In the rows, 128 means zero.
One turn sends every row of this set to another row. A few are shown first. Where does it send the rows asked after them?
Kela: [132 168 136 133 126  95  93 139 114 125  82 141 123 119 144 106  96 120
 124  88 147]
vor: [127 121  96 109 132 128 113 130 115 156 116 169 127 155 101 115 138  99
 165 127 141]
vevuk: [146 111 115 134  97 176 111 159 124 137 116 137 144 138  98 165 154 142
 118 114 103]
Fizuv: [125 106 108 105  96 153 130 129  98 119  79 144 153 103  93 155 159 129
 124 116 119]
Kek: [131 106 136 107 129 143 138 137 128 143  75 173 147 124 103 154 131 108
 165 121 129]
lal: [141 120 114 119 151 131 118 124 132 149 129 154 135 153 154 105 112  99
 149 110 156]
gamo: [108 162 166 128  96 120 123 122 119 117  80 117 122 123 149 101 131 145
 106 101 114]
gud: [139 113 132 127 114 169 121 148 149 165 116 153 144 161 113 140 128 121
 157 144 130]
tido: [137 115 121 109 101 160 117 130 114 110 130 111 126 118 123 164 158 152
 109 107 101]
ser: [133  87 124 132 127 146 136 126 135 147 109 164 146 173 119 127 133 110
 139 139 143]
roze: [121 154 138 138  81 110  96 144 107 111  87 113 117  97 139 135 125 145
 103  92 120]
magor: [131  96 154 111 125 171 142 125 137 139 124 161 131 140 136 135 142 131
 137 139 119]
kiti: [117 110  84 124  92 136 109 146 112 131 117 137 108 130 102 163 164 135
 137 106 102]
kisu: [119 144 135 129 101 139 106 156 100 107  80  86 117 108 132 120 102 143
 101 115 111]
fiduk: [133  98 127 102 142 148 130 148 132 159 105 140 148 139 106 129 155 128
 151 154 148]
Dazo: [134 158 184 137 111 117 120 135 109 133  89 134 137 119 144  96 123 110
 122  89 122]
Momi: [117 121 166 129 107 164 130 156 105 118  74 125 128 112 129 110 108 138
 102 140 109]
Keko: [124 172 174 128 104 109 113 129 119 127  88 109 124 123 145 107 119 127
 127  90 120]
mesom: [111 123  63 114  92 117 111 125 109 123  84 113 140 114 121 144 138 124
 130  97 144]
nufe: [130 135  66 117 129 112  94 140 110 134 114 142 112 146 101 140 141 115
 148  90 126]
fila: [132  89 111 119 106 148 122 163 121 145 112 111 141 115 111 158 175 143
 128 132 125]
vel: [127  91 125 123 102 157 131 130 133 121 109 131 131 156 103 169 155 147
 121 133 109]
div: [142 165 176 131 120 124 121 148  87 124 102 137 139 131 137  82 126 118
 131 119 112]
kibog: [114 159 151 144  96 115 121 152 110 114  94 115 109 134 164 104 127 149
 120 114  99]
Kufu: [147 139  81 117 127 119  93 129 109 121 137 103 128 130 141 133 129 121
 123  76 138]
dil: [143 138  63 131 113 146  90 148 114 128 114 121 142 149 110 138 139 139
 106  92 129]
vuku: [121 146 162 142  90 130 130 146  91 122 101 131 133 127 155  81 138 133
 112 129 107]
Vimi: [139 119  86 110 170 117 111 153 132 151  99 137 138 149 121 122 137 125
 145 116 160]
dosom: [137 110  70 128 133 116 103 167 120 136 105 109 130 126 125 152 156 139
 122  94 138]
Pir: [136 139  79 125 130 139  99 136 140 155 114 136 142 172 124 114 114 119
 144 122 157]
fato: [136 178 163 132 126 109 112 153 106 116  95 121 116 137 147 104 114 135
 139 103 103]
Mef: [145 123  88 124 112 124  97 133 114 113 118  97 134 151  99 168 142 132
 121  93 123]
sis: [115  95 115 117  95 152 128 135 117 153 118 163 123 140 100 138 162 118
 152 143 117]
pek: [130 129 165 134 133 144 124 160 108 135  76 138 133 124 138  91  84 107
 126 130 131]
gukif: [133 153 135 134 127 119 100 159 104 126  83  98 124 120 141 102  77 112
 125 105 135]
ranem: [151 118  87 132 137 113 103 129 117 138 119 129 149 169 115 125 120  95
 139  99 158]
sozez: [114 132 179 126  76 142 122 133 112 125  85 141 132 100 129 124 135 144
 109 136 119]
mon: [126 146 177 121 121 126 120 129 118 139  80 170 138 123 133  93 108 117
 131 132 146]
lamod: [117 147 177 137 103 130 130 129 108 124  81 143 135 121 149  90 134 129
 100  99 117]
rem: [118 124  90 117 125 108 119 132 140 147  79 142 132 134 132 142 110 101
 172 104 154]

Kela moves to mon
vuku moves to kibog
dil moves to Pir
Now these:
lal moves to magor
Momi moves to kisu
sis moves to kiti
dosom moves to Vimi
ser moves to vel
lamod moves to gamo
rem moves to Kek

